Look-ups in named tables: a row name and a column name give one cell, copied from the table.

zemukof:
,tif,tubukeb,bodo,lito,binoza,sakoror,nirupom
mabobiz,-0.098,-0.649,0.257,0.612,0.537,-0.073,0.304
meb,0.381,0.406,0.129,0.172,0.009,-0.377,-0.734
zunap,-0.344,0.565,-0.259,-0.233,0.151,-0.362,0.062
ras,-0.067,-0.163,0.528,0.546,0.219,-0.315,0.231
razofik,0.602,-0.217,-0.012,-0.193,-0.072,-0.247,-0.403
divopil,-0.498,0.527,-0.481,0.274,-0.485,-0.300,-0.123
rez,-0.034,-0.159,0.065,-0.595,-0.748,0.083,-0.197
kamaf,-0.691,-0.197,0.394,-0.616,-0.060,-0.710,-0.762

zunap, tif: -0.344
ras, tif: -0.067
mabobiz, binoza: 0.537
kamaf, tif: -0.691
razofik, tubukeb: -0.217
razofik, binoza: -0.072
rez, binoza: -0.748
divopil, lito: 0.274
razofik, lito: -0.193
rez, nirupom: -0.197
mabobiz, tubukeb: -0.649
zunap, sakoror: -0.362

fenubo.csv
,fafit,vama,tor,lolosos,nen,guser,zelazef,nup,momoru,galoro
sepivaf,168,123,148,156,139,129,100,183,128,151
raz,171,191,168,159,183,175,178,175,135,160
lum,189,187,148,141,195,158,132,209,48,146
bagabib,166,167,166,165,167,167,166,167,165,167
migito,157,152,169,170,157,162,160,156,193,170
mirag,162,162,172,171,157,163,159,169,155,158
vusaba,183,197,158,145,193,173,159,196,92,163
rudito,169,153,157,161,162,151,139,177,137,156
rofar,171,199,171,159,197,183,185,172,138,166
getina,152,164,183,183,152,174,187,148,217,169
rabuf,174,230,184,165,210,208,224,168,146,168
davotof,165,187,174,173,180,183,197,158,183,172

rudito, nup => 177
migito, tor => 169
getina, vama => 164
raz, lolosos => 159
rofar, galoro => 166
vusaba, fafit => 183
getina, guser => 174
lum, nen => 195
migito, lolosos => 170
vusaba, vama => 197
migito, guser => 162
rabuf, nen => 210
rabuf, lolosos => 165
raz, vama => 191
mirag, vama => 162
rofar, nen => 197
davotof, guser => 183

nosi =
,von,rarize,vifet,didim,fus,zimesi
pav,68,66,-16,-39,-4,37
zit,1,4,63,29,-18,-21
nat,70,65,-15,-41,-11,34
dud,-13,-7,91,30,-49,-53
kiz,7,9,45,51,37,21
vok,6,8,47,53,38,21
nomol,8,10,44,50,36,21

zit, didim => 29
dud, von => -13
kiz, rarize => 9
dud, fus => -49
zit, rarize => 4
vok, didim => 53
zit, zimesi => -21
nomol, von => 8
zit, von => 1
vok, von => 6
nomol, vifet => 44
kiz, von => 7
vok, vifet => 47
pav, zimesi => 37
nat, vifet => -15
pav, didim => -39
nat, zimesi => 34
nat, von => 70
nat, didim => -41

sak
columns: rebi, vod, noga, fazovop, dined, sud, sikeki
maz: [8.10, 6.42, 6.13, 8.11, 8.17, 8.31, 5.98]
sofuvab: [5.42, 5.89, 5.45, 6.17, 4.85, 3.43, 8.45]
dareru: [6.77, 6.50, 6.41, 6.57, 6.58, 6.94, 6.62]
roso: [6.37, 6.32, 6.35, 6.32, 6.35, 6.37, 6.37]
piluso: [8.39, 7.48, 6.66, 7.80, 7.19, 8.55, 6.41]
sok: [8.88, 7.31, 6.65, 7.69, 7.57, 8.89, 6.36]
muvid: [7.69, 6.56, 6.46, 7.48, 7.55, 7.99, 5.87]
pogako: [5.94, 6.49, 6.06, 6.58, 6.60, 6.34, 6.19]
tuv: [5.54, 6.55, 6.57, 6.28, 6.00, 6.04, 6.16]
pelig: [5.09, 6.41, 6.84, 4.64, 5.77, 6.15, 5.69]
fopeso: [6.56, 6.48, 6.58, 6.62, 6.37, 6.82, 6.55]
nirito: [7.46, 6.86, 6.42, 7.29, 6.97, 7.89, 6.50]
vut: [5.72, 4.28, 4.66, 6.45, 4.32, 2.39, 8.37]

rebi of muvid = 7.69
rebi of tuv = 5.54
dined of sok = 7.57
noga of tuv = 6.57
rebi of pelig = 5.09
sikeki of vut = 8.37
noga of vut = 4.66
noga of sok = 6.65
sud of fopeso = 6.82
vod of dareru = 6.50
rebi of piluso = 8.39
sud of roso = 6.37
rebi of maz = 8.10
sud of tuv = 6.04
noga of roso = 6.35
fazovop of pelig = 4.64
dined of tuv = 6.00

Table nam
cols = dabe, nuz
vese: [72, 201]
naz: [169, 157]
suvefo: [170, 167]
varorap: [104, 111]
vem: [171, 127]
fom: [199, 126]
nizas: [104, 119]
roletu: [162, 211]
teg: [154, 180]
kisesuk: [88, 97]
nafafam: [192, 138]
dag: [25, 213]

nuz of teg: 180
dabe of roletu: 162
dabe of naz: 169
dabe of varorap: 104
nuz of nizas: 119
nuz of suvefo: 167
nuz of roletu: 211
nuz of fom: 126
nuz of nafafam: 138
dabe of nizas: 104
nuz of kisesuk: 97
nuz of varorap: 111
dabe of kisesuk: 88
dabe of dag: 25
dabe of suvefo: 170
dabe of fom: 199
dabe of vem: 171
nuz of vese: 201
dabe of teg: 154
Row with the largest nuz: dag

los:
,zosu,zum,fupamon,ges
sug,319,-405,-170,-154
misuver,-207,-11,-397,-367
vesud,-519,-333,-452,-373
pevinob,-692,-492,-967,-567
geri,-211,-186,37,385
mevamuz,-577,-24,25,723

What is the fupamon of misuver in los? -397
What is the ges of mevamuz in los? 723
What is the zosu of mevamuz in los? -577
What is the zosu of vesud in los? -519
What is the ges of vesud in los? -373
What is the ges of geri in los? 385
What is the zosu of misuver in los? -207
What is the fupamon of sug in los? -170
What is the ges of sug in los? -154
What is the fupamon of pevinob in los? -967
What is the fupamon of mevamuz in los? 25
What is the zosu of pevinob in los? -692
What is the fupamon of geri in los? 37

dukaru =
cols = keted, daf, zizasu, tas, tuk, vef
zab: [-4.778, 3.287, 1.042, 0.753, -2.827, -2.338]
kam: [-1.323, 3.066, 3.267, -2.281, -4.091, -1.341]
pupug: [-4.293, 6.869, 0.818, -7.494, -3.121, -1.298]
lalefu: [-4.105, -0.701, -3.650, -4.160, -3.934, 0.714]
dakes: [-4.685, 1.886, -4.264, -3.855, -5.053, 0.828]
zuvoz: [-3.618, -1.315, -0.671, 4.858, 1.397, -6.049]
vitisol: [-7.092, 4.316, -2.033, -1.249, 0.191, -6.401]
fol: [0.443, -0.931, 0.083, -3.744, 3.612, -6.377]
keda: [3.358, 1.211, 5.941, 0.663, 2.592, -6.905]
rul: [-6.159, 1.280, 0.056, 2.455, -0.289, -4.746]
lod: [-7.504, 5.554, 0.674, -2.183, -3.999, -3.195]
pinu: [8.270, -4.144, 4.326, -4.166, 0.111, -2.348]
fabu: [-1.081, -1.979, -4.062, -4.353, -1.932, 1.271]
pake: [-0.099, -4.291, -2.608, 0.583, 0.279, -1.819]

rul, daf: 1.280
zuvoz, zizasu: -0.671
dakes, tas: -3.855
kam, vef: -1.341
pinu, keted: 8.270
zab, keted: -4.778
rul, keted: -6.159
kam, zizasu: 3.267
vitisol, daf: 4.316
pinu, tas: -4.166
zab, daf: 3.287
dakes, daf: 1.886
lalefu, keted: -4.105
fabu, vef: 1.271
vitisol, zizasu: -2.033
pake, keted: -0.099
pake, daf: -4.291
dakes, vef: 0.828
Which row has the largest tuk? fol

